Each named turn below is shown by a few rows before and after it. Which turns, in which order, take the first row of each later pair to the second? The first pair is answered.
Kel (before => after):
[ 11,   4,  -7,  12,   9,  10,  -9,  19,  -2, -14,  -3,   8] => [ 14,  -2, -12,  12,  12,   3, -17,  15,   3, -10,   1,   5]
[ 17,  -5,  -3,   0,  -8,  -8, -12,  -9,   3,   7,   4,   1] => [  8,   7,   7,   2, -12,  10,   9,   4,  -9,  -5,  -6,  10]
[-12,   8,  -2,   0,   4,   6,  19,  11,  -8,  -6, -11,  -2] => [ -2,  -7, -16,  -1,  10, -16,  -6,  -4,   7,   6,   1, -13]
Fesif (before => after):
[-17,   0,  -4, -13,  16, -19,  11, -16, -10, -10,  -8,  -4] => [-14,   4,   1,  -5,   9,  -4,  25, -10, -17, -14, -13,   8]
[-6, -1, 13, -7, -6, -2, 11, -1, -7, -7, 20, -2] => [ 2, -8,  0,  3, -5,  2, 14, -7, -6, -8, 22, -2]
[-24,  12,  11, -26,  18,   8,  10,   7, -10,  -6,  -5, -24] => [ -3,   2, -13,   6,  10,  33,  30,  -3, -14, -11,  -6, -11]
Nali (before => after):
[ -8,  11,  33, -21,  -6,  -1,  -7,  19,  -1,   4,   3,   3] => [  8,   4,  29, -16, -13,  -5, -17,   9,   5,  15,  11,   8]
[-25,  11,   3,  -7,  16,   0,  15,  13, -10, -10,  -9,  -7] => [-12,  15,  21,  -7,  -2,   5,  13,  16, -15,  -1,  -6,  12]
[  7,   3, -13, -10, -15,  21,  34,  22,  -8,   1,  -9,  11] => [ 22,  -3, -14,  -5, -22,  18,  25,  16,  -4,  11,  -3,  18]
fulo (before => after):
[ -2,  19,  12,  -5,   5,   8,  13,   8,  -8,   6, -15,   5] => [ -3,  17,   2,  -1,  10,  11,  18,   5,  -9,   0, -17,   0]
[ -6,   1,  -4,  -8,  10, -13,  -2,   7,  -3,  -8, -10, -19] => [ -5,   2,   2, -12,   8, -16,  -7,   7,  -2,  -4,  -7, -17]
[  7,  -8, -12,   2,  -1,  11,   4, -11,   1,  -2,  -1,  -1] => [  8, -10, -12,  -1,   1,   6,  -1, -12,   4,   0,   0,  -3]
[  8, -10,  -1, -15, -18,   7, -15, -18,  -1,  -2,  -2,  -5] => [  9,  -7,   4, -15, -19,  11, -13, -17,  -3,  -1,  -2,  -1]
zape (before => after):
[ 0,  7,  4,  4, -7,  6, 12, 11, -2,  2, -5,  9] => [-5,  8,  4,  1, -4,  4, 12, 12, -3,  0, -6,  6]
[ 15,   6, -11,  18, -18,  27,  20,  -2, -13,  -6,  -4,  22] => [ 12,  12,   2,   9, -22,  25,  19,   4, -15,  -4,  -5,  27]
[  8,   6,  24, -13, -14, -14,  -5,   9,  -4,  17,  18,  17] => [ -9,  10,  26, -21,  -5, -18,  -5,  15,  -3,  10,  13,   7]
[ 11,  23,   7,  -6,   3, -20,  -8, -19,  17,  17,  10,   8] => [  6,  25,  10, -10,   5, -21,  -7, -17,  18,  15,   7,   6]
Now pairs of rows:
(two turns a pair)
[ 28,  -6,  -3,  13, -20,   9,   9,  -1,  -7,   7,   1,  21] => [ 16,   2,   2,  10, -18,  17,  21,   7, -13,  -2,  -7,  20]
zape, fulo
[-1,  8,  4,  7, -6, 15, 11,  8, -6,  0,  2, 16] => [ -8,  -4, -18,   3,  12,  -8,  -6,  -4,   8,   0,   7,  -9]
fulo, Fesif
[ 13,   7,  17,  -9, -16, -12,  -6,   2,  -1,   8,   3,   4] => [ 19,   3,   0,  11, -17,   8,  12,  -2,  -6,   0,   0,  10]
zape, Fesif
[-15,  -4,   1, -11,   9,  -7,   4,   3,   2,   1,   2, -19] => [ -4, -12, -16,   5,   7,   4,  11,  -5,   2,   0,   4, -15]
Fesif, Fesif
[ 10,   8,  26, -16,  -3,  -3,  -5,  11,  -7,  10,  12,  17] => [ 22, -15, -22,  13,   9,   2,   0, -12,   0,   4,  16,   5]
Fesif, Nali
[ 26,  -7,   9,  21, -25,  14,   8, -17, -11,  -1,  -2,  -3] => [  7,   9,  39,  -8, -24,   1,  -2,  -2, -13,   2,  -6,  -6]
Fesif, Fesif
[-17,   4,   3, -10,   5,  -4,   7,   9,  -5, -15,  -3,  -4] => [-14,   7,   9, -10,   1,  -2,   8,  11,  -6, -13,  -3,   2]
Nali, zape
[-19,  -6,  10,  -7,  17, -36, -21,  -9,  14,  18,   6, -19] => [-28,   9,  33, -16,  11, -27, -10,   6,   4,  14,  -1,  -9]
Nali, fulo
[  7,   9,  -5,  16,  -8,  15,  14,   9, -10,  -5,  -8,  12] => [  6,  -3, -14,   1,   4, -20, -20,  -4,   9,   8,   4,  -9]
Nali, Fesif
[ -2, -31, -40,  -6,  20, -29, -30, -15,  25,  10,  11, -11] => [  0,  12,  42, -23, -25,   6,  -1,  26,  -8,  14,  -3,  43]
fulo, Fesif
[-16, -16, -26,  -9,  26, -11, -19, -15,  13,   4,   2, -12] => [  4, -18, -12,  -9,  10, -15, -31, -19,  15,  20,  12,   3]
zape, fulo
[-24,  17,  13,  -6,   2,  22,  27,  19, -13, -12, -14,   3] => [-21,   2, -20,  10,  15,  23,  29,   5,  -6, -19, -12, -11]
fulo, zape
[-18,  -3, -23,  11,  22,  16,  25,   2,  -1, -20,  -8, -15] => [-14,   6,  -7,  11,  10,  27,  34,  10, -10, -19, -11,   0]
Nali, zape
[  8,   3,   8, -11,  -9,  24,  18,   1, -21, -14, -10,   9] => [ 21,  -1,  11,  -9, -17,  20,   9,  -4, -19,  -5,  -4,  15]
zape, Nali
[-14,   5, -29,  15,  -2,  12,   9,  -7,  -4, -26,  -5, -13] => [-30,  23,   6, -14,  -7,   1,   2,  10,  -8, -22,  -8, -11]
Fesif, Nali
[ -8,  11,   9,  -1,  -6,   7,  11,  14, -16,   4,  -4,  17] => [ -6,  -9, -28,  11,  12,  -5,   1,  -4,  -2,   2,   2,  -4]
fulo, Fesif
[-13,  -4,  -9, -10,  13, -15, -10,   2,   9, -14,  -3, -20] => [  1,  -9,  -6,  -9,   6, -21, -21,  -5,  14,  -3,   4, -15]
zape, fulo
[ -7,  -3, -17,   8,   6,  -2,  -1,  -4,   4,   1,   3,  -9] => [ -9,  -2, -17,   9,   6,   2,   3,  -2,   2,  -2,   1,  -7]
zape, Nali
[ -6,  14,  -5, -13,  -1,   2,   0,   0,  -9,   2,  -3,  -7] => [  6,   7, -15,   0,  -6,   8,   2,  -7,  -9,   4,   1,   0]
Nali, Fesif
[ -3,   4,  -6,  -2,   4, -33, -26, -18, -13,  19,  -2,  10] => [-10,   2, -19,   0,  13, -31, -22, -19, -12,  11,  -6,   1]
Nali, zape
[  0, -10,  -5,   5,   5,  29,  20,  -1,  -1, -11, -10, -11] => [ -7,  -6,  -1,  -1,   8,  25,  19,   3,  -1, -12, -12, -14]
fulo, Nali
[-22,  16,  19,   8, -19,  10,   4,  26, -30,  -7, -19,  36] => [-33,   2, -27,  24,   8,  13,  14,  14, -23, -26, -24,   9]
fulo, fulo
[ -4, -11, -50,  29,   6,  37,  29,  -6, -12, -39,   9,   6] => [-13, -15, -59,  23,  17,  24,  19,  -9,  -5, -39,  10, -11]
Nali, fulo
[-15,  17,  27, -15,   3,   0,  10,  15, -17, -11,  -4,  -4] => [  4,  15,  25,   1, -11,  14,  17,  11, -22,  -7,  -1,  13]
Nali, fulo
[ -3,  -6, -22,  15,   6,  18,  21,  -3,   5, -16,  -3,  -6] => [  3,   3,  -2,  13,  -8,  27,  26,   5,  -2, -11,  -5,  10]
Nali, Nali
[  7,  -6, -11,   8,  -4,  19,  10, -23, -10,  12,   8,   6] => [  2,  -8,  -3,  -9,   1,  -5, -13, -25,  -1,  21,  14,  -4]
zape, Fesif
[ 12,   3,  16,   2, -12,   3,  -5,   3,  -3,   8,   3,  15] => [ 6,  2,  0, 14, -6, 16, 12,  2, -6, -6, -4, 12]
fulo, fulo
[-10,  15, -22,  -6,  25,   5,  -2,  -4, -16, -20,   2, -23] => [  4,   5, -28,  -3,  22,  -6, -17, -15,  -8,  -9,  13, -21]
zape, fulo
[ 24,  -5,  -5,  24, -14,  13,   5,  -4,   0,   5,   4,  18] => [ 20, -14, -22,  22,  -1,  -1,  -7, -13,  10,   6,   9,   2]
Nali, fulo
[-17,  13,  23, -13,   1,  -5,  -7,  17,  -9,   4,   6,  -8] => [-25,  12,  10,  -8,  10,   1,   3,  16,  -9,  -7,   1, -15]
fulo, zape
[ -1, -19,  11,   2,  10, -30,   0,  -5,   3, -15,   3,  -8] => [  7, -11,  27,  10,  -6,  -9,  16,   3,  -9, -16,  -1,  13]
fulo, Fesif
[-16,   7, -11,  -4,  15,  -2,   3,   6,   4, -14,  -8, -11] => [ -8,   5, -17,   8,  11,  10,  11,   3,   0, -15,  -8,  -5]
Fesif, zape
[-15,  18,  31, -14, -11,  10,  16,  26, -11,  -3,  -7,  10] => [-16,  -5,   0, -21,  12, -32, -21,   2,  14,   7,   8, -23]
Fesif, Fesif
[ -3,  24,  -4,   0, -30,   0,  18,  -3, -14,   0,   3,  26] => [  6,  20,  -3,  -1, -33,  -8,   7,  -8, -10,   9,  10,  27]
zape, Nali
[  2, -17,   0,  -6,  10, -28, -10,   3,  28,   4,   9,  -8] => [ 11, -13,  16,  -8,  -1, -25, -11,   6,  24,  11,  11,   4]
zape, fulo
[ -5,  -6,  -7,   6,   7,  11,  14,  12,  -2, -22,  -7,   0] => [ -6, -13,  -8,  -6,  14, -14, -10,   5,  10, -12,   1, -13]
Fesif, fulo
[ -7, -34, -48,   8,  28, -15, -17, -26,  20,  -2,  13, -34] => [-12,  17,  62, -36, -20,  -2,  -9,  23, -10,  14,   3,  18]
Fesif, Nali
[ 13, -19, -23,   7,   9, -16, -20, -20,  13,   9,   7, -16] => [  6,   8,  35, -19, -14, -13, -18,   6,  -1,  17,   2,   8]
Fesif, Nali
[ 4, -2, -8,  6, -1, 17, 12, -1, -4, -8, -2,  4] => [16, -8, -8,  5, -6,  4, -4, -9,  3,  5,  7,  6]
Kel, zape
[ -4,  -3,  -9,  -7,   9, -11, -12,   1,   5,   1,   0,  -8] => [ -2,  -2,  -4, -10,   7, -13, -15,   2,   4,   4,   1,  -4]
fulo, zape
[ 22, -10,   0,  14, -15,  17,  12,   4, -10,  -2,   4,  15] => [ 17, -19,  -4,  -4,  -3, -17, -20,  -5,   7,  10,  14,  -5]
Fesif, zape
[-13,  -7, -29,  23,  11,  20,  24,   2,  -1, -27, -16, -10] => [-30,   4, -14,   5,  16,  12,  22,  12,  -4, -30, -20, -16]
fulo, Nali
[ 23,  -6,   2,  14,  -1, -10,  14,   1,  -5,  -6, -10,  12] => [ 26,  -7,   1,  13,  -1, -16,   7,  -2,  -2,  -3,  -7,  11]
zape, Nali
[-12,   7,   3,   3,  -5,  14,  14,   6,  -9, -12,  -3,  -2] => [ -3,   3,  -3,  12,  -8,  18,  15,   1,  -9, -10,  -1,   2]
Nali, fulo
[-18,  19,  20,   2,   0,  10,  26,  21, -13,   3, -16,  14] => [ -3,  14,  16,  14,  -9,  17,  27,  15, -14,   8, -12,  24]
fulo, Nali
[ 9, 10,  8,  4, -8,  7,  9, 13, -4, -5, -8, 15] => [ -1,  10,  -1,   4,   1,   8,  15,  14,  -5, -13, -11,   6]
zape, fulo
[10,  6, 19, -1, -9,  5,  1, -7,  7, -8, -5, 19] => [ 12,  -1,  14,  -5,  -5,  -9, -13, -14,  14,  -2,   1,  11]
Nali, Fesif
[  3,  12,   8, -15,  -9,  -5,  13,  18,  -5,  15, -18,  10] => [ 20,  -4, -11,  -6,  -8, -17,  -3,   0,   6,  26,  -7,   7]
Nali, Nali
[ -8,  -4,  -4,  -1,   9,   1, -22, -10,  25,   9,   1, -17] => [ -1,   5,  21,  -8,  -7,   4, -22,   0,  19,  17,   1,   0]
fulo, fulo
[-16, -14, -27,  15,  16,  -5, -11,   0,  20,  -1,  -6,  -9] => [-11,  -3, -14,  26,   2,  24,  15,  11,   4,  -8, -14,  13]
Fesif, Fesif
[  0, -14, -16,   2,   3, -17, -13,  -8,   7,   1,  10, -13] => [ -7,   6,  23, -15, -12, -11,  -6,  12,  -5,   3,   5,   4]
zape, Fesif
[ -4,  -5,  32, -35, -18, -20, -21,   5,   5,  22,  13,  16] => [ -7,   7,  29, -13, -25,  24,  23,  17, -15,  -1,  -4,  33]
fulo, fulo
[  9, -14,  -5, -10,  -4,  10,  15,  -4,  -1, -11,  -2,   4] => [  1,  -6,   9, -23,  -3,   4,  11,   3,  -1, -10,  -4,   2]
Fesif, Fesif
[ -3, -30, -51,  24,   8,  14,  14,  -6,   7, -11,   2,  -1] => [-34, -21, -27, -17,  23, -23, -13,   6,  15,  -7,   1, -25]
Fesif, zape
[ 18, -13,   6,  20, -14,  -8,   2,   1,   8,   7,  -5,   7] => [ 14, -18,  -2,  17,  -6, -17,  -5,  -3,  13,   6,  -3,  -3]
Nali, fulo
[  1,   3,  16, -20,  -3, -16, -11,  -1,  -4,   3,   2,  -9] => [ -5,   5,  15, -21,   1, -15,  -8,   1,  -5,  -1,   0, -11]
zape, Nali
[-15,  11, -15, -12,   5,  -8,  -9,  23,   5, -10,   3, -28] => [-17,  17, -11,  -9,   2,   4,   3,  27,  -1, -15,  -1, -23]
zape, Nali
[-14,  -1,  -1,  17,  -7,  21,  19,   2,  17,   1,   0,  21] => [-28,  -7,  -9,  -1,  11,  -8,  -4,  -2,  30,   4,   4,  -4]
fulo, Fesif
[ 17,   0,  24,  -5, -15,  -8, -19,  -1,   3,  19,   9,  14] => [ 26, -10,   4,   8, -14,  -4, -17, -12,   6,  18,  12,  12]
fulo, Nali
[ -6,   9,   6,  15,   9, -19, -13,  -1,   0,   3, -12,  -4] => [ -6,  14,  13,  17,   4,  -8,  -3,   4,  -6,  -1, -16,   4]
zape, Fesif
[ 13,  -6,  -5,   4, -19,  10,  -1,  -5,   0,  16,  -6,   9] => [ -3, -11, -24,   3,   1,   3,   0,  -8,   5,   5,  -9, -12]
Nali, Nali
[  5,  -3, -12,  12, -14,   3,   3,  -6,   3,  -6,  10, -10] => [  9,  -3,  -5,   9, -18,   0,  -2,  -6,   5,   0,  13,  -7]
fulo, zape
[ -8,  -1,   5, -10,  -2,   7,  -2,  22,  -6,  -8,  -4,  -5] => [  3,  -8, -11,   6,  -3,  16,   5,  14,  -6,  -9,  -3,  -3]
Fesif, Nali
[ 25,  -9, -19,  30, -15,  26,  17, -14,  -4,  -2,   0,  15] => [  4,  -1,  19, -23,  -6, -29, -32,  -5,  11,  20,  10,  -6]
Fesif, fulo
[ -1,  -5,   5,  -8, -20,  12,  -2,   2, -10,   1,   0,   7] => [  2, -14, -14,   2, -14,  11,  -3,  -7,  -5,  -2,   2,   0]
zape, Fesif
[ -6, -14, -20,  -4,  11,  -9, -10, -10,   7,   1,  -1,  -6] => [-19,  -5,  -8, -14,  13, -11,  -8,   0,   3,  -2,  -5,  -9]
Nali, fulo
[-27,   2,  -1, -15,  11, -11,   2,  15,   1,  -6,  -8, -19] => [-16,  -4, -21,   7,   9,  10,  19,   8,  -3, -14, -12, -13]
Fesif, fulo
[ -5, -12, -24,   7,  20,  -4,   4, -12,   2,  -9,   1, -21] => [ -3,   0,  -7,  13,   6,  21,  26,  -1, -13, -15,  -7,  -2]
Fesif, Fesif
[  7,  -4,   4,  -7,  -2,  -4, -12,  -4,  -1,   8,   9,   2] => [  1,  -4,   2, -10,   3,  -8, -13,  -4,   0,   6,   8,  -4]
zape, Nali
[  1,  -1,  15, -16, -14, -16, -25,  11,   8,  10,   6,  21] => [ -9, -11,  -9, -14,   5, -26, -29,   2,  16,   2,   5,   0]
Nali, Nali
[-19,  16,  36, -33,  14,   6,  20,   5,  -7,  -9, -19,  -2] => [ 33,  -2,  34, -16, -12,  -4,  -7, -17,   4,  24,   5,  22]
Nali, Nali
[ 27,   0,  15,   1, -24,   4,  -8,   1,  -3,  12,   4,  25] => [ 13, -17, -23,   2,   6, -17, -21, -16,  13,   5,   6,  -9]
Fesif, Nali
[ 10,   6,  31, -15, -22, -22, -34,  -2,   6,  26,  12,   0] => [-20,   9,  22, -27,   1, -30, -30,   3,   9,  12,   4, -24]
zape, zape
[ 17, -25, -35,   9,  20, -23, -27, -36,  17,  15,   8, -16] => [ -4, -20, -41,   4,  34, -21, -16, -29,  15,   1,  -1, -31]
zape, Nali
[-16,  17,  -2,  17,   0,   8,  -2,  32, -15, -17, -14, -21] => [ -9,  15,  -9,  26,  -3,  14,   3,  29, -15, -17, -13, -16]
Fesif, Nali
[ -6, -11,  -4,   1,  13, -17,  -9, -12, -14,  22,   5, -24] => [-15,  -7,  -6,   1,  17, -11,  -1,  -7, -17,  14,   0, -28]
zape, Nali
[-4,  5, -1,  3, -1, 14, 10, 11, -7, -6, -6,  8] => [ 3,  0, -9, 10, -2, 14,  9,  5, -5, -4, -3,  9]
Nali, fulo
[-21,  10,  37, -18,  10, -16, -13,  16,  -4,   9,   3, -10] => [  2,   0,  34,  -9,   0, -22, -27,   5,   1,  24,  14,   0]
Nali, Nali
[ -4,  15,  15, -12,  -8,  -6,  -2,   8,   2,   7,  -2,  -3] => [-7, 16,  8, -2, -7,  8, 14, 10, -3, -3, -7, -2]
fulo, fulo
[ -3,   4,  -7,   2, -11,  13,   8,  -2,  -5,  -2,  -6,  22] => [  2,  -8, -18,  -1,  -4,  -6, -11, -13,   7,   7,   3,  12]
Fesif, zape
[ 1, 21, -1,  7, 12, -2, 30,  5,  0,  5,  4, -2] => [ 5, 23,  6,  5,  7, -2, 28,  6, -1,  9,  5,  4]
Nali, zape
